One turn sends every row of this set to another row. A few are shown first. Where does it send the rows asked after them?
kize: | -1.826 |  2.059 |  0.054 |  2.191 | -0.220 |  2.787 | -1.246 |  0.041 |  2.326 |  1.418 |  0.191 |  1.744 | -0.143 | -0.049 |  0.547 | -0.359 |  2.945 |  1.457 | -1.477 | -0.803 |  0.735 | -3.302 |  1.667 |
Nud: |  0.791 |  1.476 | -0.377 |  2.914 | -1.295 |  3.438 | -1.581 | -0.368 |  1.407 |  1.301 | -0.475 |  1.171 |  0.922 | -0.122 | -0.658 |  1.459 |  1.774 |  0.815 | -0.710 | -0.856 | -0.150 | -4.677 |  0.269 |
Duro: | -0.016 | -1.494 | -2.552 | -4.393 |  1.639 | -1.594 |  0.877 | -0.245 | -0.630 |  2.724 | -2.295 |  0.639 |  3.454 | -0.432 |  1.348 |  0.342 | -0.845 |  2.651 |  2.826 | -1.585 |  0.121 |  0.298 | -0.779 |
derul: |  0.906 | -3.181 | -2.913 | -0.919 |  0.654 | -2.159 | -1.326 | -1.808 | -0.893 |  0.831 | -2.058 |  0.650 | -2.395 | -1.037 | -3.083 |  1.360 |  0.942 |  0.595 |  0.776 | -3.219 | -2.276 |  0.624 |  0.096 |
vode: | -0.350 |  0.353 |  3.165 | -2.724 |  0.279 | -2.061 | -1.360 |  0.334 |  0.574 |  1.014 |  0.916 | -2.002 |  1.692 | -1.027 | -0.272 | -3.249 | -0.017 |  3.644 |  1.103 | -1.733 | -1.161 | -1.585 | -0.689 |
nibag: | -1.038 |  2.737 |  0.258 |  1.810 |  0.195 |  2.887 | -1.625 |  0.908 |  1.244 |  2.031 | -0.080 |  1.656 |  2.746 |  0.095 |  0.031 |  0.584 |  3.900 |  0.035 | -0.774 | -1.084 | -0.841 | -3.952 |  0.447 |
kikul: |  0.657 |  0.759 |  2.026 | -0.028 |  1.335 | -1.295 | -2.319 | -0.398 | -1.610 | -0.406 | -3.245 | -1.711 |  0.220 |  0.101 | -3.526 | -3.524 |  2.978 |  0.378 | -0.737 | -2.832 | -1.301 |  1.651 |  0.751 |
sado: |  2.354 |  0.835 | -1.580 | -0.208 | -2.112 |  0.311 | -2.745 |  0.126 | -1.284 |  1.083 |  2.241 |  0.010 |  0.054 |  0.575 | -3.958 |  1.217 |  0.702 | -0.816 |  0.265 |  1.515 | -0.510 | -0.537 |  2.230 |
natis: | -0.045 | -1.866 | -2.298 | -0.341 |  1.327 | -3.125 | -0.054 | -1.816 | -2.369 |  1.250 | -1.600 | -0.975 | -3.004 |  0.596 | -2.520 |  1.683 |  0.579 |  0.982 | -0.542 | -2.302 | -1.881 |  0.412 | -1.040 |
fam: |  1.845 | -0.402 |  1.899 | -3.042 |  0.366 |  0.358 | -4.753 | -0.395 |  0.796 |  0.293 | -0.305 | -0.633 |  1.366 |  3.625 |  1.882 | -1.193 | -1.602 |  0.593 |  0.326 | -2.529 | -2.566 |  1.639 |  0.832 |
bep: | -3.046 | -1.801 | -1.468 | -4.331 |  1.430 | -0.128 |  0.845 | -0.184 | -0.827 |  1.482 | -2.429 |  0.073 |  3.232 | -1.287 |  0.805 |  1.276 | -0.806 |  1.420 |  2.873 | -2.465 |  0.982 | -0.235 |  0.037 |
Nuz: | -0.597 |  1.774 | -1.269 |  0.351 |  0.356 |  1.858 | -1.929 | -0.666 |  1.583 | -0.643 | -3.552 |  1.462 |  2.755 |  4.152 |  2.291 | -1.153 |  0.980 | -0.749 |  2.251 |  0.433 |  0.084 | -1.336 |  2.758 |
Bafa: | -0.588 |  1.255 |  2.227 | -0.465 |  0.497 |  3.193 | -2.266 | -1.497 | -2.646 |  2.351 | -1.737 |  0.300 |  0.842 |  1.999 |  1.984 | -0.022 |  1.203 |  2.840 | -2.383 | -2.482 | -2.444 |  0.217 | -2.146 |
fim: | -1.732 | -0.749 | -2.585 | -4.470 |  2.074 | -1.394 | -0.131 | -0.639 |  0.663 |  0.755 | -2.420 |  0.775 |  3.921 |  0.367 |  1.918 | -0.454 |  0.377 |  1.304 |  2.509 | -1.479 |  1.873 | -1.699 | -0.237 |
nuno: | -1.523 | -1.519 | -1.636 | -4.122 |  2.088 | -2.783 |  1.029 |  0.531 | -1.314 |  2.313 | -2.471 |  1.255 |  1.719 | -0.750 |  1.921 |  0.048 |  1.593 |  2.019 |  2.929 | -1.157 | -0.034 |  0.109 | -0.026 |
tudud: | -1.106 |  3.565 |  1.247 |  1.807 | -0.383 |  3.471 | -1.311 |  0.762 |  2.158 |  1.293 |  0.006 |  2.290 |  1.531 |  0.746 | -0.484 |  1.104 |  2.121 |  1.489 |  0.151 | -1.653 | -1.448 | -3.007 |  0.757 |
zap: | -1.615 | -0.915 | -0.129 | -4.836 |  2.671 | -1.821 |  0.273 |  1.549 | -0.841 |  1.736 | -2.252 |  1.351 |  3.285 | -0.169 |  0.856 |  0.279 | -0.779 |  3.175 |  1.562 | -2.878 |  0.358 | -1.793 | -0.560 |
Tekab: | -1.180 |  1.671 |  0.869 |  2.380 |  0.629 |  3.645 | -0.730 | -0.684 |  1.616 |  1.366 | -0.439 |  0.758 |  1.573 |  2.090 | -1.262 |  0.605 |  2.833 |  1.500 | -2.548 | -2.473 | -1.182 | -3.273 |  0.361 |
gimi: |  2.109 | -0.547 |  1.146 | -2.420 |  0.809 | -0.149 | -4.761 | -0.781 |  0.909 | -0.136 | -0.794 | -1.224 |  0.356 |  3.860 |  1.436 | -0.425 | -1.632 |  0.375 |  0.267 | -2.441 | -2.695 |  2.065 |  0.124 |
Lefos: |  2.402 | -1.408 | -0.535 | -0.608 | -1.108 |  0.826 | -0.662 |  0.942 | -1.028 |  2.168 |  1.809 |  0.075 |  1.120 |  0.190 | -4.447 |  0.307 | -0.435 |  0.135 | -1.876 |  1.769 | -0.003 |  0.137 |  1.289 |
guv: |  3.683 | -1.248 | -2.096 | -1.217 | -0.999 |  0.892 | -1.489 | -0.067 | -1.752 |  0.760 |  0.433 | -0.350 | -0.573 | -1.103 | -3.580 |  2.473 |  0.157 | -1.142 | -0.164 |  0.860 |  0.272 | -0.777 |  1.375 |
finap: | -1.151 |  1.140 | -1.161 | -0.210 |  0.864 |  0.382 | -1.142 | -0.842 |  1.408 | -1.040 | -4.500 |  1.734 |  3.647 |  2.936 |  2.539 | -0.595 |  1.067 | -1.235 |  2.085 | -0.922 | -2.785 |  0.773 |  2.111 |
Fosi: | -0.048 | -2.617 | -0.505 | -0.524 |  1.350 | -3.620 | -1.641 | -0.927 | -2.207 | -0.217 | -3.605 |  0.210 | -2.607 |  0.737 | -2.887 |  0.465 | -0.592 |  0.935 | -0.342 | -2.426 | -2.369 | -0.354 |  0.441 |
ses: | -1.049 |  1.099 |  1.746 | -0.899 |  1.112 |  2.787 | -1.979 | -1.150 | -2.360 |  2.657 | -2.102 |  0.061 |  1.303 |  1.422 |  2.302 |  0.641 |  1.332 |  2.826 | -2.089 | -1.946 | -1.835 |  0.091 | -3.531 |
lenik: | -2.808 |  1.199 | -0.774 | -1.293 |  1.337 |  1.723 | -1.385 | -1.263 |  2.006 | -0.993 | -3.585 |  1.546 |  2.447 |  2.316 |  1.487 | -0.892 |  1.173 | -1.441 |  1.918 | -0.659 | -0.579 |  1.086 |  3.940 |
fure: | -0.744 |  3.050 | -0.548 |  2.680 |  0.538 |  3.555 | -2.175 |  0.362 |  0.858 |  2.864 |  0.225 |  1.222 |  1.654 |  1.588 |  0.022 |  0.394 |  2.483 | -0.078 |  0.106 | -2.847 | -0.119 | -3.008 |  1.913 |
napo: |  0.103 |  1.137 |  0.530 | -1.723 | -2.202 |  1.140 | -2.425 | -0.527 | -1.582 | -0.425 | -1.391 |  0.743 |  5.253 | -0.199 | -2.369 | -0.669 |  0.533 | -0.001 | -2.203 | -0.037 | -0.080 |  3.431 | -0.811 |
ruro: |  0.600 |  0.970 |  2.600 | -2.755 | -0.008 | -1.793 | -1.405 |  0.679 |  0.958 |  0.809 |  1.543 | -2.362 |  1.866 | -1.264 | -0.755 | -2.224 | -0.464 |  3.736 |  1.187 | -0.709 | -0.492 | -1.337 | -0.931 |
Peli: | -0.358 | -1.827 | -2.480 | -2.099 |  1.913 | -3.001 | -0.517 | -2.608 | -2.462 | -0.637 | -3.496 | -0.812 | -2.043 | -0.245 | -1.454 |  1.519 |  0.910 |  0.535 |  1.146 | -1.898 | -1.011 | -1.407 | -0.361 |
rog: | -1.015 |  1.942 | -0.089 | -1.991 |  0.839 |  1.527 | -1.045 |  0.088 |  0.653 | -1.852 | -2.616 |  1.264 |  3.758 |  4.966 |  1.170 | -0.311 | -0.148 | -0.043 |  1.430 | -0.747 | -1.632 |  0.968 |  3.431 |
boze: | -2.152 |  2.038 | -0.289 | -0.400 |  1.328 |  0.457 | -1.650 |  0.906 |  1.243 | -0.306 | -4.152 |  2.364 |  3.044 |  3.555 |  1.481 | -1.489 |  0.007 | -0.797 |  3.061 | -1.182 | -1.596 |  0.633 |  2.213 |
gefig: |  0.338 |  0.591 |  0.878 | -1.885 | -2.488 |  1.489 | -1.786 | -0.669 | -2.144 |  0.188 | -0.800 |  0.716 |  4.720 | -0.656 | -2.395 | -0.868 |  0.731 |  0.790 | -2.885 | -1.185 | -0.424 |  3.004 | -0.828 |
kob: |  2.778 | -1.028 | -2.062 |  0.273 | -2.568 |  0.564 | -1.977 |  1.552 | -0.779 |  0.694 |  2.009 |  0.379 | -1.108 |  0.060 | -1.966 |  1.161 | -0.526 |  0.075 | -0.709 |  0.373 |  1.194 | -0.186 |  2.364 |
podof: | -2.346 | -1.634 | -2.197 | -3.575 |  1.698 | -3.028 |  0.563 |  0.707 | -0.507 |  2.286 | -2.285 |  1.052 |  3.428 | -0.250 |  0.402 | -0.429 | -1.085 |  1.329 |  1.920 | -2.008 |  0.523 |  0.328 | -1.393 |
pof: |  0.827 | -1.405 | -2.589 | -0.439 |  0.886 | -2.748 | -1.753 | -2.434 | -1.736 |  1.320 | -2.068 | -0.726 | -2.967 |  0.469 | -2.790 |  1.477 |  0.556 |  2.081 |  0.889 | -3.551 | -1.678 | -1.251 | -0.598 |
sir: | -2.429 |  1.821 | -0.930 | -0.732 | -0.400 | -1.101 | -1.381 | -0.347 |  1.167 | -0.916 | -2.346 |  1.970 |  4.000 |  3.095 |  2.911 | -0.340 |  0.775 | -0.620 |  2.601 | -1.615 | -1.046 |  0.007 |  3.026 |
nugif: |  1.726 |  0.375 | -2.016 |  0.778 | -2.272 |  2.377 | -0.744 | -0.591 | -1.353 |  2.004 |  2.166 |  0.191 | -0.251 | -0.542 | -3.599 |  1.087 | -0.243 |  0.459 |  0.405 |  0.823 | -1.352 | -0.200 |  1.801 |
munu: |  3.088 |  0.557 | -1.059 | -0.552 | -1.407 |  1.422 | -1.168 |  0.320 | -0.161 |  1.208 |  2.526 |  0.197 | -0.381 |  0.710 | -3.720 |  2.544 |  0.628 | -0.226 | -1.048 |  0.246 | -0.776 |  0.830 |  1.758 |
fofez: |  0.344 |  1.760 |  1.997 |  0.697 |  1.806 | -1.042 | -2.745 | -0.120 | -0.863 | -0.328 | -3.516 | -1.576 | -0.132 | -0.050 | -3.523 | -3.006 |  3.307 |  0.854 | -0.632 | -2.589 | -0.879 |  0.879 |  0.212 |
ridiz: | -0.122 | -2.574 | -1.875 |  0.096 |  0.508 | -1.582 | -0.891 | -0.522 | -3.170 |  0.290 | -2.991 | -1.358 | -3.127 |  0.141 | -1.250 |  2.168 | -0.401 |  1.005 |  1.220 | -3.589 | -0.845 | -0.443 |  0.142 |

Fosi turns into zap
fim turns into Nuz
Now find these:
kob turns into ridiz
boze turns into tudud
pof turns into Duro
napo turns into fofez
vode turns into fam
nugif turns into derul

